In the rows, zero is written as 128.
A single turn carries every row of the set below to another of its rows. Some are shown first; where does it send the rows asked next?
guv: [135 112 152 145 139 113 146 146 116 109 130 148 119 112 119 131 168  88
 135 132 116 107 105 145 125 145 117 127  97 110 103 131 130 100  96]
tele: [128 126 169 125 138 122 112 131 116 130 113 119 151 146 124 137 145 105
 135 120 112 146 110 158 170 156 139 142 152 103  79 152 109 134  91]
kirut: [119 146 146 124 153 125 136 127 109 135 136 131 131 119 134 145 148  94
 102 122 135 117  97 139 151 158 114 148 125 115 107 170 121 129  96]
beg: [137 120 153 145 138 116 167 129 120 100 135 152 131 137 147 131 171 107
 134 123 117 131  99 131 120 146 118 120 105 124 111 140 120 129  89]
farab: [159 122 154 132 147  99 135 137 131  94 120 146 134 127 122 118 148  97
 136 104 125 134  83 155 155 140 124 135 120  94 108 140 127 115 112]
tuf: [ 99 117 143 171 149 112 136 134  92 117 133 158 131 118 144 125 160 104
 114 136 108 116 138 137 133 139 103 111 122 117  94 137 123 115 118]
ludab: [121 119 157 161 137 131 115 137 104 143 118 135 140 128 135 109 122 102
 141 138 109 137 154 165 155 146 111 124 131 108  88 143 104 109 106]
duzon: [135 119 168 142 147 139 117 154 122 130 101 137 155 149 146 134 129 109
 145 106 113 152 114 149 158 148 128 135 139  86 100 145 108 138 109]
sezu: [152 135 171 148 156 126 115 141 114 127  87 132 140 141 125 121 143  97
 145 126 122 134 111 164 160 145 136 143 145  84 101 141 121 105 108]
mes: [134 137 142 129 162 119 132 130 110 141 124 123 132 123 135 141 139  93
  93 121 140 126 100 144 144 157 103 149 139 113 106 163 133 130 115]
mukas: [116 114 163 170 151 133 123 138  97 138 106 144 152 145 148 112 131 119
 131 134 110 144 134 156 147 144 107 109 141 118 106 155 101 128 120]
gatog: [110 121 164 155 158 127 106 123  98 137 104 145 149 139 135 128 136 115
 116 131 110 124 151 141 147 152 107 112 135 108  98 145 107 130 119]
Tosib: [122 124 164 144 143 111 106 130  92 147 110 138 133 130 125 108 130 109
 136 130 106 127 127 167 158 138 118 120 129 105 103 150  84 104 105]
Tovo: [128 124 145 168 112 119 162 133 120 102 139 137 131 127 138 125 176 108
 127 125 121 143  98 143 127 139 123 114 113 105 103 149 137 103 108]
Bab: [148 129 174 140 146 132 116 119 130 119  99 123 159 151 132 117 129 100
 145 121 125 148 126 159 163 149 128 140 135  97  98 144 121 117 112]
gunu: [121 124 142 172 129 114 138 119 121 125 141 151 132 134 128 108 157 101
 118 140 111 129 133 152 132 144 109  99 108 118  92 157 101 113 117]
dulas: [110 132 154 140 163 111 125 129 107 131 124 132 132 125 141 127 141  95
  86 135 127 123  98 137 158 162 111 145 136 126 113 168 121 127 112]
vufe: [111 144 140 140 162 115 134 134 101 139 133 125 129 121 147 133 157  85
 102 138 130 121 104 138 152 150 116 155 133 115 106 165 132 123 109]
kege: [116 129 148 142 156 118 121 143 114 149 122 129 130 125 139 147 142  85
  91 125 125 118 102 143 151 166 117 148 138 103  99 161 121 129 111]
mik: [141 120 154 161 137 115 165 125 134 103 125 144 117 123 136 122 166  92
 129 138 121 130 111 141 113 147 118 131 110 114  97 127 133  99 104]
Sada: [103 114 135 156 132 120 132 145 106 132 144 141 131 116 117 127 173 101
 116 149 105 128 125 149 132 143 112 114 132 118  73 153 120 122 112]
suzo: [107 106 147 166 120 127 133 144 106 124 139 135 135 122 131 110 156 118
 124 142 110 138 133 143 136 142 101 104 114 118 105 151 124 107 119]
bozip: [150 139 163 132 158 114 150 122 114  98 108 139 130 133 149 137 150 106
 137 101 130 138 102 138 141 147 124 154 139  96 102 123 131 125  91]
duka: [122 134 147 155 144 108 159 118 113  91 133 159 127 124 145 135 175 102
 120 115 120 122  98 128 133 140 123 124 115 108 101 138 130 119 101]
bopud: [151 119 167 133 128 114 115 135 118 132 112 108 145 155 141 118 138 116
 138 113 117 160 123 157 156 154 128 139 137  90 103 135 118 125 104]
pata: [137 134 164 130 155 115 106 128 110 133 106 134 144 145 146 135 131 110
 133 101 117 138 129 148 159 147 124 141 144  80  90 132 109 136 106]
nobur: [132 123 145 158 146 106 126 122 103 135 125 140 137 139 118 112 171  98
 126 148 115 109 129 154 125 137 107 103 110 117 104 152 112 108 122]
muz: [121 115 158 138 148 127 113 130  97 139 119 123 148 133 114 114 144 119
 122 148 115 142 140 160 151 151 104 120 153 130  86 155 113 132 109]
nipe: [160 118 153 130 153 121 149 148 126 107 117 133 136 142 152 135 152 103
 147 105 127 152 101 142 129 144 121 149 127  97 102 129 133 137 104]
sinaf: [119 111 167 153 128 133 104 145 112 142 112 118 149 146 130 116 142 119
 130 142 109 144 150 148 149 156 114 114 127 102 103 147 113 121 113]
tun: [120 115 153 139 132 118 159 127 127  95 130 145 129 115 117 132 173 108
 113 129 117 135  82 143 131 147 122 121 128 126  89 150 128 118 101]
fosib: [143 119 158 131 144 110 149 134 117 107 119 120 137 128 133 133 160  99
 134 121 124 154  85 156 144 141 130 159 153 108  80 132 141 122 105]
Pubiz: [148 119 161 131 132 107 143 129 142 101 125 133 131 133 143 123 141  91
 144 102 118 147  97 147 149 141 133 150 115  93  91 130 119 112 102]
Nelef: [154 125 169 142 120 116 157 131 123 106 118 123 131 138 140 130 153 112
 139 108 124 155  90 149 138 154 130 140 130  99 108 131 132 110  84]
dofu: [110 118 143 176 136 116 150 139  95 135 138 149 134 137 156 123 170 101
 132 142 102 131 126 142 125 139 113 111 119 120 100 151 108 119 109]

tuf turns into pata
Tosib turns into farab
And these:
bopud turns into Tovo
muz turns into fosib
mukas turns into nipe
kirut turns into dulas
ludab turns into Pubiz

